In the rows, 128 means zero.
Each run below is a few steps of one of 6 hidden systems, one row a step.
Tepuf, seq 1:
[[114 106 149 114 119 179 159 125 126 109  96 133 106 111  91 204 104  90]
 [134 145  85 172 104 151 192 103 132 133 155 157 113 157 179 158 138 124]
 [ 78 169  75 150 136  96 115 169 147 132 147 120 132 146 125  77 167 152]
 [151 123 122 101 146 144  88 177  78 147 123  94 120  83  74  95 129 124]
 [197 109 175 126  93 121 136 100 101 131 149 124 182  92 133 148 125 106]
 [ 92 140 158 156 124 110 114 109 176  74 124 124 174 160 156 181 120 111]
 [ 88 112 105 146 179 181 129 136 119 108  96 104  79 180 142 131 130 120]
 [145  86 103 124 122 118 185 104  93 166 132 145  98 133 120  68 183 133]
 [107 138 124 106  74  71 144 154 149 137 139 151 159  83  64 133 142 123]]
kesib, seq 2:
[[164 167  99 112 108  82  99 133 115 148 160 169 136  83 168  92 109 153]
 [123 130 122  93 158 112  87 145 153 167 135 137  82 119 116  52 112 171]
 [143  78 175 118 139 157 136  76 167 147 117 165  83 123 132  89 124 139]
 [121 116 139 136  81  99 147  82 173 116 129 210 129  97 135 140 124 133]
 [113 135  56 109  92  92 138 138 108 147 131 183  89 112 111 137 104 162]
 [181 122 101 101 128 125 148 125  78 188 151 141  90 113 138  74 133 151]
 [159 119 167 117 115 107 117 122 164 158 162 153 139  82 117  46 145 130]
 [114 102 148 116 115 136  86 132 182 122 126 173  96  89  84 118  79 141]
 [154 130 113 125 117 159 130  86 128 135 121 191  75 113 160 158  77 153]]
tadoz, seq 3 (9 x 18):
[[113  87  77 125 104 106 162 131  70 132 110 151 113 112  83 108 176 123]
 [149 123 139 100  96  87 127 155  83 129 132  99 182  93  72 165 121 111]
 [164 187 160 135 113 136 115 142 161 143 164  87 168 128 133 165  88 149]
 [118 175 126 172 148 175 112 128 190 139 151 133  93 139 145  91 127 167]
 [ 72 109  98 140 158 143  99 136 137  99  91 160  87 115 115  78 166 127]
 [ 87  95 122 101 139  99 115 137  85  79  75 124 150 126 119 167 146  83]
 [151 126 142 127 113 130 169 120  92 123 132  86 165 163 145 212 109 105]
 [176 146 124 176 100 172 186 105 134 168 174 116 117 148 129 136 129 159]
 [130 141 108 152 102 130 127 124 150 156 140 159 104  91  73  69 164 176]]
tadoz, seq 4 (9 x 18):
[[ 83 141  88 191 125 121  83 156 169  83 152 137 144 141 143 101 127 133]
 [ 84 106 120 140 176 127  88 127 110  94  88  79 129 186 111 122 149 150]
 [127 133 158 114 157 182 153 109  87 118  74  93 130 126 116 174 170 101]
 [123 154 117 143  82 149 212 118 134 131 134 152 134 111 128 192 152 102]
 [130 121  78 173  69 115 147 137 131 137 167 144 123 139  80 143  98 165]
 [158 141 110 163 125 127  57 139  94 125 137 104 144 104  81  96 124 179]
 [113 206 145 110 167 129  88 150 135 126 103  87 160 104 130 120 173 138]
 [ 70 166 132 112 155 165 146 167 177 119 115 110 105 141 130 168 119  98]
 [ 96  82 111 192 118 181 137 124 144  80 127 147 108 150 123 158 110  97]]
kesib, seq 5:
[[140 163 130 136  92  71  96 115 111 111 124 115 195 111 100 160 145 164]
 [118 178 124  84 147 149 135 179 121 166 114  78 106 122  78 151 116 148]
 [152 123 157 137 151 195 168 143 137 143 157 104 114 131 170 111 133  69]
 [ 98 111 132 182 119 111  88 132 158  64 147 147 172 127 158 108 139  99]
 [ 94 118  98 123 150 114  70 121  96  92  76 122 120 151 102 163 104 169]
 [156 154 152  90 149 137 176  85  98 164 101  95 123 163 150 163 151 151]
 [106 144 144 128 107 105 193 154 176 147 167 113 163 139 126 111 173  91]
 [100  72  97 166 113 150 115 177 117  98 143 119 121 125  70 125 105  93]
 [186 123 133 152 133 160  87  96  59 105 115 117 144 109 137 161 105 142]]
kezi, seq 6:
[[103 169  97 145 158 131  92 126  84  94  84  89 144 156 129 167 149 156]
 [134 135 114 112 150 139 164 169  94 177 137  58 119 153  95  97 166 132]
 [131  83 154 106 105  93 157 137 173 160 169 150 127 114 113  57 142 101]
 [108 104 167 116 113 104  86 108 184  93 120 174 138 114 134 158  81 115]
 [132 157 128 160 122 164 117 112 104  92 103 107 151 138 122 223 103 138]
 [138 152  94 156 131 146 163 111  79 151 116  97 124 145 106 121 196 166]
 [126 108 112  95 140 103 120 156 134 171 137 133  94 116  93  37 148 151]
 [132  99 149  97 108  91  92 169 155 123 160 140 147  96 125 121  63  92]
 [131 144 162 155 116 117 116 102 141  80 129 115 194 139 166 190 119 106]]
kezi, seq 7:
[[126 115 137  90 113 100 123 136 103  98 112 143 163 101 152 193  94  72]
 [148 155 144 128 136 117 164  73 113 136 113 101 152 180 174 181 141 157]
 [135 141 114 155 143 175 155 114 155 172 141 122  73 159 117  90 140 186]
 [123 114  92 144 108 150 113 170 133 135 153 176  92  64 100  77 120 108]
 [120 130 120  97 126  81  86 140  94  86 110 157 167  82 163 140 121  86]
 [141 148 154 102 163 116 125 109 106 125 110  72 156 185 176 174 115 131]
 [143 120 139 167 133 175 187 117 155 162 163  93 103 187 131 112 139 141]
 [ 96 108 107 153 106 151 143 132 171 124 139 191  86  90 102  79 153 116]
 [107 131 113  78 125 109  86 142 105 100  88 174 123  67 128 162 105 100]]
dufof, seq 8 (9 x 18):
[[122 158 170 181 131 173 138 113 182 113 140  78 158 161 118 153 149 140]
 [ 76 148  97 176 134 168 133 136 133  87 104 141 124 106 112 116 198 106]
 [119  95  55 158 107 132 139 174  68 111 146 132 116 128 110 133 116  95]
 [157 119 109 166  83  79 126 142 124 128 192 113 179 153 138 120 101 140]
 [117 170 159 138 106 104 104 146 184 137 146 103 169 104  69 117 147 160]
 [119 154 135 159 132 211 129 153 138 124 119 104 105 102  68 155 134 129]
 [124 142  86 204 130 187 126 131 111  89 145 137 123 136 175 141 130 109]
 [ 91 130  77 149 125  77  92 169 112  85 145 125 165 137 149 107 139 109]
 [126  97 137 125 109  92 134 176 120 140 157  67 166 148  60 128 118 118]]
Tepuf, seq 9 (9 x 18):
[[126 161 124 114 132 125 105  75 151 127  95 177  93 130 155 159  94 185]
 [126 174 118  72 162 116 127 115 145 169 109 148  83 135 178 113 120 164]
 [144 128 144  74 144 107 116 142 167 178 150 156  91 108 147  66  97 138]
 [155 109 151 111 113 113  78 118 162 139 145 172 109  95 115 110  58 165]
 [150 148 143 114 131 121  82  80 141 125 105 159 115 128 145 163  75 188]
 [129 171 147  81 169 122 116  88 155 150  97 140 100 148 183 133 119 169]
 [122 125 150  75 157 119 127 125 178 162 131 159  79 120 162  78 109 129]
 [143  94 129 100 110 112 101 122 158 150 143 190  83  97 120  96  70 149]
 [150 144 121 109 109 103  89  97 136 142 122 168 108 118 128 154  68 198]]
Vufig, seq 10, 9 rows:
[[132 123 144  62 150  84  95 149 114 122 124 124 142 121 180 141  78  92]
 [167  71 171 136 143 125 123  85 132 128 143 112 129 182 177 113  92 125]
 [129 122 158 165 134 156 136  82 196 149 138 142 101 152 123  82 149 174]
 [ 98 169 123  94 133 148 129 147 175 156 114 161  78  86  90 118 125 155]
 [141 140 103  58 131 111 128 165  99 153 127 158  98  89 157 136  82  97]
 [164 108 119 118 141  89 119 130 110 134 164 120 145 165 210 102  96 117]
 [148 122 165 168 148 134  88 102 173 130 150  94 136 175 133  86 111 180]
 [141 145 178 125 133 169 110 107 184 145 118 147 104  81  81 110 133 160]
 [113 152 142  67 124 131 155 140 162 144 117 180 103  67 146 143 123  89]]
dufof, seq 11, 9 rows:
[[161 176 117  99 135 124 116 111  68 152  94 105 131 110 109 163 140 181]
 [136 192 127  95 149 147 177 151 141 166 147 112 115 135 184 145 129 110]
 [ 93  91 154 117 144 130 130 139 193 111 137 162 106 132 166  94 113  74]
 [120  43 144 129 131 114  84  89 107  91  88 151 119 132  93 120 117 135]
 [170 138 114 116 124 107 130  83  55 142 100 107 147 138 124 155 148 177]
 [137 200 121  81 128 106 185 142 136 180 146 121 131 117 165 131 153 129]
 [100 109 152  99 128 144 149 152 195 144 147 158  86 112 138 110  95  87]
 [127  55 151 152 134 146  78  84 137  95 106 162 104 136 121 118  89 140]
 [151 143 113 123 149 105  82  89  59 117  85 115 144 134 138 134 149 178]]
Vufig, seq 12:
[[114 114 155  92 122 135 178 111 195 164 134 175  80 117 134 111 124 116]
 [111 133  83 101 139 129 147 152 151 160 147 164  63 145 162 122  73 132]
 [162 141  90 110 157 121  89 143  99 159 144 134  91 136 177  81  86 164]
 [170 146 164 106 148  92  76 122 146 157 151 111 149 119 150  65 118 162]
 [153 133 206 107 128 130 108 128 198 147 151 119 143 114 118 120  91 132]
 [138 123 167 125 130 179 139 110 183 132 138 169  89 107 165 144  84 101]
 [103 136 112 111 161 150 128 110 154 132 110 179  72 133 203 106 119 123]
 [110 113 114  77 177  98  97 129 128 154 104 132  82 160 150  80 113 161]
 [169  96 148  80 128  87 121 127 130 185 151 125 108 132 109  73  97 163]]

Which system made each of these runs?
seq 13, 2 rows:
[[106 107 148 166 163 162  99 105 118  68  94  95 147 176 147 169 123 113]
 [ 94 110  96 148 133 155 186 133 101 133 112  94 105 177  95 148 168 124]]
	kezi
seq 14 (2 x 18):
[[100 149  83 100 140  58  78 136 115 128 111 141 129 140 134  98 129 177]
 [158 121 154  83 151 133 136 167 111 186 147  65 120 142  94 101 112 132]]
	dufof
seq 15, 2 rows:
[[138 153 137 152 114 166  83 164 137 116 137 121 136  58  58 125 124 134]
 [181 157 130 151 123 156 103 100  71 101 122 132 160  92 168 168 125 118]]
	Tepuf
seq 16, 2 rows:
[[122 175 145 109  85  94 132 123 157 137 120 143 156  87  72 169 135 157]
 [132 200 135 126 147 185 119 156 139 125 130 111 122 108 158 186  94 113]]
	Tepuf
seq 17, 2 rows:
[[ 90 148  83 154  89  76 105 147 126  82 132 155 172 110 120 150 138 125]
 [110 194 157  88 162 110 105 137 121 129  88  74 161 130 118 158 159 143]]
	kezi
seq 18, 2 rows:
[[138 122 108  92 178 137  80 141  53 115  93 110 113 123 173 124 118 113]
 [147  78 160 115 140  73 113  97 114 128 128 112 163 151 139  65 166 131]]
	Vufig
seq 19, 2 rows:
[[164 128 118 165 115 186 138 123  62 120 114 110 136  88  90 155 156 124]
 [131 183  81 154 101 121 148 139 107 111 152 147 158 116 182 177 124 110]]
	dufof
seq 20:
[[125 135 120 196  93 172 112 146 147  99 149 143 138  78  74 131 132 121]
 [133 163 101 119 144 167  78 139  77  97  91 152 114  67 143 156 115 122]]
	kesib
seq 21, 2 rows:
[[117  76 136 166 122 170 187 104 157 132 143 123  97 188 131 132 127 114]
 [128 119 103 193  80 121 142  96 109  87 133 159 165 111 119 147 172 123]]
	kesib
seq 22, 2 rows:
[[148 131 116 175  94 134  91 145 129  92 170 134 162 113 138 167  64 116]
 [146 168 144 166 143 167  92  77 119  90 102 131 151 124 179 168 137 143]]
	Vufig
seq 23, 2 rows:
[[132 105 109 120 105 105 176 112  84 136 116 154 137  92 113 101 207 102]
 [ 80 129  92 133  93  65 157 165 144 120 150 113 162 167 104 153 132 123]]
	Vufig
seq 24 (2 x 18):
[[141 117 210  96 156 125  76  92 170 120 102 130 132 118 136 124 103 140]
 [125  97 160 105 145 146 122  76 157 112  91 174  87 133 167 151  97 123]]
	Tepuf
seq 25:
[[153  92 126 121 133 153 107 104 143 153 128 172  63 122 121  99  73 169]
 [144 115 113 120 135 104  90 116  93 110 118 178 134  74 170  70 157 113]]
	tadoz
seq 26:
[[133 157 133 141  99  74 152 111 146 116 158 139 193 135 183 136 154 114]
 [ 72 130 124 133 165 132  79 185 153  96 121  87 129 159 118 127 102 107]]
	Tepuf
seq 27 (2 x 18):
[[117 106  65 142  86 120 140 147  97 139 132 163 101 100  60 124 128 145]
 [145 142 116 141 104  96  76 164  84 105 137 108 186  87  86 132 122 133]]
	tadoz
seq 28:
[[143 149 130 141 129 100  70 166 144 112 172 110 167 133 166 123  70 124]
 [151  96 161 152 167 146  60 107 119 107 117  87 133 167 135 109  97 156]]
	Tepuf
seq 29:
[[113 157  76  83 109  83 136 165  90 139 125 142 130 116 139 177  96 118]
 [161 151 127 126 131 119 142 162 132 172 179  67 138 176 143 130  82 148]]
	Tepuf
